Where one turn sends some rows of the set: a few examples, then the rows asked:
q563: [-17 -17  -4  22 -25  40   0 -29  16  12  20  26  10  -3  -6 -12 -13]
q339: [  6 -36  17  24 -17  43   9 -16 -30  17 -29  32  31 -12   0 -17  18]
q729: [ 13  15 -19  14  -1  21 -36  28 -12  38 -21  13   5  -9  20 -19  53]
q347: [ -7 -10  -6  32 -16  35   0 -25   3   3  19  36  15   1  -4 -19 -20]
q221: [ 12   6 -21  15   4  22 -43  23 -13  39 -23   8   3 -10  15 -16  54]
q516: [-11 -34  27   7   1  29   3 -30  28  11 -19  19  27 -21  -5 -29   4]
q25: [ 12  12 -21 -16  28  12 -35  12   5  18 -17  19  15 -10   9 -15  51]
q882: [ 14  10 -22 -12  25  13 -40  18   5  11 -19  18  10 -13  16 -12  48]
q855: [  9  10 -23  17   1  22 -40  26 -14  45 -21   6   6 -12  19 -21  44]
q873: [ -1  19 -30  14   5   4 -43  22  -4   4 -15   6  -8 -13  12  -6  32]
q363: [ -6  25 -29  10   0   5 -43  25  -1   7 -13   7  -6 -12  11  -7  28]
q153: [ -2 -39  14  31 -13  52  16 -10 -19  19 -24  22  23   0 -11 -22  16]
q937: [ 13  10 -22  15   4  23 -38  26 -12  38 -23  12   0 -12  23 -14  49]
q388: [  1  23 -30  15   1   0 -46  18  -9   7 -14   9  -3 -12   8  -6  31]
q132: [  9  10 -19 -15  22  15 -39  20  10  10 -21  14  12 -12  11 -13  51]
q338: [-14 -38  19  12  15  34 -18 -33  30   5 -14  21  23 -27   1 -28   4]
q475: [ -5 -11 -17  25 -17  47   1 -18  10   5  22  27   4  -7 -10 -22 -20]
q744: [ 12 -36  13  16 -25  47  18 -15 -20  20 -27  25  27  -6   1 -27   9]
q612: [  9 -28   9  22 -16  50  25  -6 -25  20 -27  24  18 -11 -12 -27   9]
q733: [-13 -17 -12  22 -28  43   2 -27   7  11  14  25   0   0  -2 -14 -17]
q287: [ 10  10 -22 -18  26  12 -44  14   4  16 -19  16  10 -14  11 -10  44]
q270: [ -5  20 -35  13   1   3 -43  19  -2   1 -17   3   0 -13   4  -2  31]
q169: [ -2 -26  12  12  11  41   2 -28  38  11 -25  22  22 -33  -7 -29   1]
q526: [  3 -35  15  17 -29  46  16 -11 -21  20 -14  23  30  -2  -5 -21   5]
q281: [-18 -15  -9  22 -18  41  -7 -27  -8  11  23  35   0  -2  -1 -10 -15]
q371: [-15 -31  18   5  14  41  -4 -26  30  16 -21  26  28 -23  -1 -20  -9]
q550: [ -8 -33  16   6   5  32  -1 -35  35   3 -20  18  19 -20  -2 -32   1]

q855 goes to q270
q281 goes to q338
And these:
q347 goes to q371
q744 goes to q733
q612 goes to q475
q873 goes to q882
q132 goes to q729
q563 goes to q516
q287 goes to q221

Where one turn sends some rows of the set: a few examples, then the rows asked:
q565: [  0   4  17 -19 -27  20  49 -11   5 -15  -1 -15 -18  19 -26  -7 -35  -4]
q382: [-17   8 -42 -13 -22  37  25 -12  -4 -23  -2 -25  -7   6 -15   1 -25  -3]
q500: [ 11  15  32 -30  -1  22   3  17   2 -23  30  -2 -12   0  20 -15 -22   2]
q116: [-13   1 -24 -35 -19  42 -18   0  -5  13 -11  16  26   0 -36  24 -36   6]
q555: [  1  15  -8 -55 -41  22  -4  -6 -22   0   4  49  29 -19 -24  11 -55  -4]
q466: [ -6  33  16 -16 -41  -1  -8  11  -5   6  37  25  -9  -5  -4  -3 -57 -31]
q285: [  0  25  17 -48   7  10   0  15 -18 -20  23  20 -16  -1  17  -2  -7 -23]
q87: [ 12   0  -6 -20 -24  40  53  -6   2 -21   5 -10  -5  25 -19  -1 -16 -18]
q731: [-11  -3 -30 -41 -22  40 -14 -15 -14   2  -7  -2  28  -2 -29  23 -29   7]
q284: [  2  -8  -9  -1 -20  41  -6 -19  10 -14   2  -1  29  10 -36  35 -31 -15]
q581: [ 12   8  17 -32  -5  16  20   5  -8 -17  30  25 -23  -4  18 -19  -3  -1]
q86: [  4  24  -5 -43 -31  21  -8   8 -18   2  11  60  22 -12 -24   4 -61   3]
q616: [-24   9 -32 -13 -18  52  24  -5   2  -9 -10 -20  -7   5 -26  10 -25  -4]
q429: [  5  14  -1 -47 -38  25  -9  -6 -23  -4  11  54  27 -13 -23  -1 -60   5]
q278: [ -2  31 -10 -16  -3  47  37   5   1 -41  15  -1 -24 -14   2 -14 -27   2]
q206: [ -9  24   7 -23 -21  -6   0   6 -31  -4  37  40 -11 -23  -5  -3 -50 -31]
q47: [  6  18   5 -30 -28  20  46  -1  -9 -22   4   4 -13  38  -7  -4 -16 -26]
q878: [  4  26 -19 -21 -10  31  33   6   4 -51  14   8 -18 -19  14 -18 -28  -3]
q510: [ -7   1   2 -42  -2   9 -16  -3  -1 -13  13  33  34 -21 -48   8 -56 -17]
q211: [-22   1   5 -43 -13  15 -14  -9   9  -6  19  29  34 -15 -48  -4 -52 -23]
q545: [  0  -1  -7  -7 -19  45  -9 -29  24 -13  14  -3  23   7 -39  23 -20 -15]
q819: [  8   8   6  -4 -17  38  -4 -21   6 -29   0  -3  16  30 -19  35 -18 -15]
q996: [ 16  16  10 -30  -1  26  21  14 -17 -21  33  11 -23  -7  22  -8  -5 -13]
q529: [  3   2   9  -4 -19  28 -14 -21  17   1  -1  -7   1  -1 -33  40 -23  -6]
q932: [ 11  34   0 -22 -36  21   5   4 -13 -31  23  52  -2 -32  18   2 -46  -9]
q312: [  4  15  10 -57  -8   7 -10   3  23   3   9  23  18 -15 -50   3 -47 -18]
q782: [  9  34   8 -17 -32  28   8  -5 -18 -33  25  49 -11 -34  11  -6 -49  -3]
q615: [-26  31  10 -22 -20  -7 -14  -7 -24 -10  21  33  -4 -11 -17  14 -50 -42]
q512: [ -9  12  10 -44   1  13  -5 -17   7 -31  -1  20  31   1 -54  12 -48 -22]
q513: [ -8  -4 -31 -37 -26  42 -22  -7  -8   8  -4   9  29   8 -29  14 -33   6]
q931: [-22  12  16 -20 -27  -3 -10   2 -22   2  36  44  -6 -18   1  -8 -43 -23]
q783: [ 13   6  -4 -12 -29  32  48 -20  11 -18  13   0 -15  22 -22  -6 -10 -11]
q777: [ 11  44   5 -15 -24  28  10   8 -16 -28  31  47 -12 -22  12  -7 -49   1]
q891: [ -1  26 -16 -20  -7  40  32   1   7 -43  11   6 -29 -26   6 -17 -21  -6]
q511: [-19   6 -44 -16 -23  43  20  -6   6 -11  -6 -19 -11   6 -20  -1 -21  -9]

q581 goes to q211
q285 goes to q512
And these:
q891 goes to q429
q932 goes to q731
q466 goes to q529
q616 goes to q777
q87 goes to q206

Where one turn sends some rows of the set: a few examples, then the rows asked:
q509: [ 44  32 -25  -4  17  -4  -1   9   7   5  -4 -18]
q796: [ 10 -19 -11  -6 -12  42 -30  14  -2 -36  -4 -15]
q821: [  3  -7   6  10  50  -8   1  20 -23 -15 -24 -26]
q935: [  9 -19 -12  -6 -11  41 -31  14  -2 -38  -5 -16]
q538: [  5 -15  -5   4  -6  47 -27 -17  -1 -32 -11 -25]
q300: [ 11  -8 -12   0 -11  47 -29 -20   5 -31  -7 -24]
q380: [ 34  29 -37  -8  32 -14  -8  11   8 -15  -8 -21]
q532: [  4 -12 -17   0   0  42 -32 -18   3 -42 -10 -26]
q710: [ 11 -17 -13  -7 -14  42 -31  13  -1 -36  -3 -15]
q720: [ 11 -17 -12  -7 -13  42 -30  13  -2 -36  -3 -15]
q333: [  3 -17  -7   3  -3  46 -28 -17  -1 -37 -11 -26]
q109: [ 16   8 -22  11  47 -10   8  11   5 -37 -44 -32]
q19: [ 41  30 -33   5  24  -4  10   5  19 -18 -33 -27]
q854: [ 10  -1  -4  18  45  -3  14  13  -5 -28 -48 -32]
q577: [ 33  48 -36   8  24  -2 -12  14  -1  -8 -25 -23]
q676: [ 11 -17 -14  -7 -12  41 -31  13  -1 -37  -3 -15]
q675: [ 29   8  14  11  19   7  11  15 -16  19 -13 -20]
q917: [  5   1 -16   1  55 -16  -7  18 -13 -29 -22 -26]
q916: [ 38  46 -22  13  13   7  -5  13  -5   8 -23 -23]
q4: [ 28  21 -34   5  38 -10   6   8  15 -33 -38 -30]
q14: [  9 -19 -11  -6 -12  41 -31  14  -2 -37  -5 -15]
q860: [ 11  -7 -17  -1  -8  44 -31 -19   6 -35  -7 -24]
q404: [ 11 -17 -14  -7 -12  40 -32  14  -1 -38  -4 -15]
q870: [ 20  39 -38   9  38  -8 -16  17  -6 -23 -31 -27]
q41: [  6  15   7  26  37   7  -2  21 -29  -3 -40 -28]
q711: [  7  26 -26  14  47  -8 -15  19 -16 -28 -37 -29]
q634: [ 47  29 -19  10  13   4  17   5  17  -1 -31 -26]
q99: [ 18  23   9  26  22  13   2  18 -25  12 -34 -25]
q508: [  2 -15 -11   1   0  43 -30 -18   0 -41 -12 -26]
q995: [ 41  24  -4   4  12   4   8  11  -3  19  -7 -18]
q345: [  1  15  -8  21  47  -2  -9  22 -26 -20 -41 -29]
q266: [ 18  17 -34  -6  47 -19 -10  15  -1 -29 -16 -24]
q579: [  9 -12  -8   2 -10  48 -27 -18   1 -30  -8 -25]
q95: [  8  -9 -19  -1  -4  42 -31 -19   6 -40  -8 -25]
q905: [ 29   7  11  23  21  10  24  10  -3   3 -41 -29]
q552: [ 41  19  -1  17  11  10  23   7   6   7 -35 -26]
q355: [  9 -18 -14  -7 -11  41 -31  13  -1 -38  -4 -15]
q428: [ 16  -2  10  23  35   5  20  12  -8 -11 -46 -32]
q779: [ 32  36  -4  21  13  13   0  15 -15  17 -28 -23]
q21: [ 13  -4  17  14  35   2   9  18 -23   6 -20 -23]

q109 goes to q4
q404 goes to q676
And these:
q41 goes to q345
q860 goes to q300
q995 goes to q675

Where one turn sends some rows of the set: a few examples, then the rows asked:
q367: [-30  20  12   8   9 -14 -11  -4   4   3   3   1  11  10 -29  37 -34 -20
 -37 -23   5   3  -1  12  -8  -6  -8]
q888: [-29   0  15 -14  -6  13   8  18  14 -14 -22   1 -17   2   8  22  18 -15
  46  21 -16  21  29  20  14 -17  25]
q648: [-17 -24 -25  17 -20  -8 -11 -42   8  -4 -20   0 -24  21  -3  14 -16   2
   0  10  14   7 -18   3  -9  -4 -21]
q134: [-15  22 -36   7  12   0  -1  -4   0 -11 -10  17  -9  49   6 -24   7  13
   2  30  -8  17 -18   4  -9  23 -17]
q570: [-30  28   9 -14  19  11  27  23 -16 -19  16  18 -25  24   8 -31   8  -7
  23  12 -23  20  -6   3  10 -19  -8]
q443: [-23  21  22   5  11  -8  10  24   3  -4 -14 -23  27  24 -14  43  -3   6
   6   2 -19  35  25  34   1   9  18]
q827: [-22  16 -28  -3  16   4   6  10  -2  -6  13  25 -14  46   3 -29  -1  10
  -9  31  -6  25  -8  -9  -7  21 -10]
q887: [-27  35   2 -24   9   8   5  17   6 -25   9  39 -20  15  15 -25   6 -15
  27   6 -13  -4  -4   1  16 -23   2]
q88: [ -4  10 -26  17   6  -4  17  -6  -3  -7  -5  25 -28  51   8 -25   0  -1
   1  23   1  29 -12  -4 -10  16  -1]
q909: [-12 -12 -13  23 -17 -14  -6 -35   5   1 -13  20 -35  16 -10  13 -27 -18
 -18  -2  17   7 -10  -3 -10  -2  -6]
q725: [-34   0  14  14  -7 -17  10 -12  -3  10   6  -4   1   2 -23  26 -27  -5
 -33 -27  -1  -7  -7  12  -9 -14 -23]
q131: [-26  12  27  13  -4 -22  -7 -11 -14  -3   6  -9   9   7 -29  36 -35   9
 -20 -26  -6   8  -5  24   5 -18 -17]
q91: [-22  16   6   2  39 -23 -42 -25  -7   1  -9  -6  -1   0  35  23  -6  -6
   5 -29  -4   6  -3  39  17  -1   8]
q208: [-35 -14   4 -19   7  14   8  30  11  -4 -16  -8 -19   0  -2  37  11 -17
  27  34  -9  18  35  15   4 -19  11]
q83: [-37  36  10 -18  11   9   1  27  -5 -21   4  24 -23   6   7 -26  14   1
  19  13 -26  -7  -7   3  17 -19 -22]
q869: [-23  17  15  -3  17  -6  -4  36  16   7 -20 -25  32  27  -7  44  -3  12
  -8   8  -3  30  25  15  -4   1   6]
q822: [-46  -5  19 -23   9  22   4  23  -9  -9  -9 -10 -22   3 -10  16   7 -15
  41  19 -17  29  29  16  11 -31   4]
q224: [-25 -30 -23  19 -20  -4  -5 -33  -2   8  -9  10 -31  23 -11   2 -15   3
 -11  14   9  18  -5  -4 -13   7 -17]
q655: [  0   4  27   0  32  -2 -34   4 -19   1  -4  23 -13   7  20 -13  28  15
  21 -13  16  23 -18  29  17 -15   1]
q80: [  6  -8  12 -13  34   7 -42  10 -11   8 -12   3  -6   0  23   2  14  10
  33 -15   7  37   0  34  11 -16  11]
q843: [-27  14   8   1  20  -9  19  30   8  10 -10 -18  29  24 -17  48  -4  -5
 -17   5  -8  19  23  26 -15   5   4]
q968: [-17 -19 -19  17 -13 -16 -29 -40 -11   2 -14  13 -21  28 -19  15 -31   9
  -2  10  16  18  -6   2  -5  -8 -13]
q30: [-39  10   9  -9  24   4 -10  23   0   6 -15 -23  23  22 -29  47 -10 -12
  -1   9  -5  37  33  23  -8   1  13]
q641: [-26  14  18   8  -2 -18  -2  -7  11  -1   4 -14  15   5 -10  35 -32   4
 -28 -28   5  -4 -16   9  -1 -21 -24]
q688: [ -3  10  -1 -14  48  -7 -41   3  -7   6  -8 -10  13   5  31  17  -2   3
  17 -25  -5  30   4  39   8  -1  15]
q378: [ -9  24 -36  -2  16  -6 -14  -7  -3  -7  -1  37  -6  55   2 -24  -8   9
   3  24   8  18 -11  -5  -7  11  -2]
q5: [-20   6   9  23  29 -28 -41 -36 -10   1 -22   5 -18  14  31  18  17   0
   6  -8  12  10  -7  34  17  10  11]
q341: [ -9  16  19  22  34 -19 -31 -15 -16   1 -14  21 -12  28  23  -5  32  15
   5  -3  19  20 -17  32  15   9   6]
q269: [-37  -6  17 -16  -3  13 -12  31  10  -3 -30  -6 -23  -2   2  23  16  -2
  34  29 -12  18  34   8  14 -25   4]
q352: [-38  18   7 -28  15  13  11  30   1 -21  22  22 -31   3   7 -14   3 -13
  12  20 -17  -2   1  -1  14 -26 -12]

q888 goes to q443
q843 goes to q725
q269 goes to q869
And these:
q5 goes to q341
q88 goes to q570

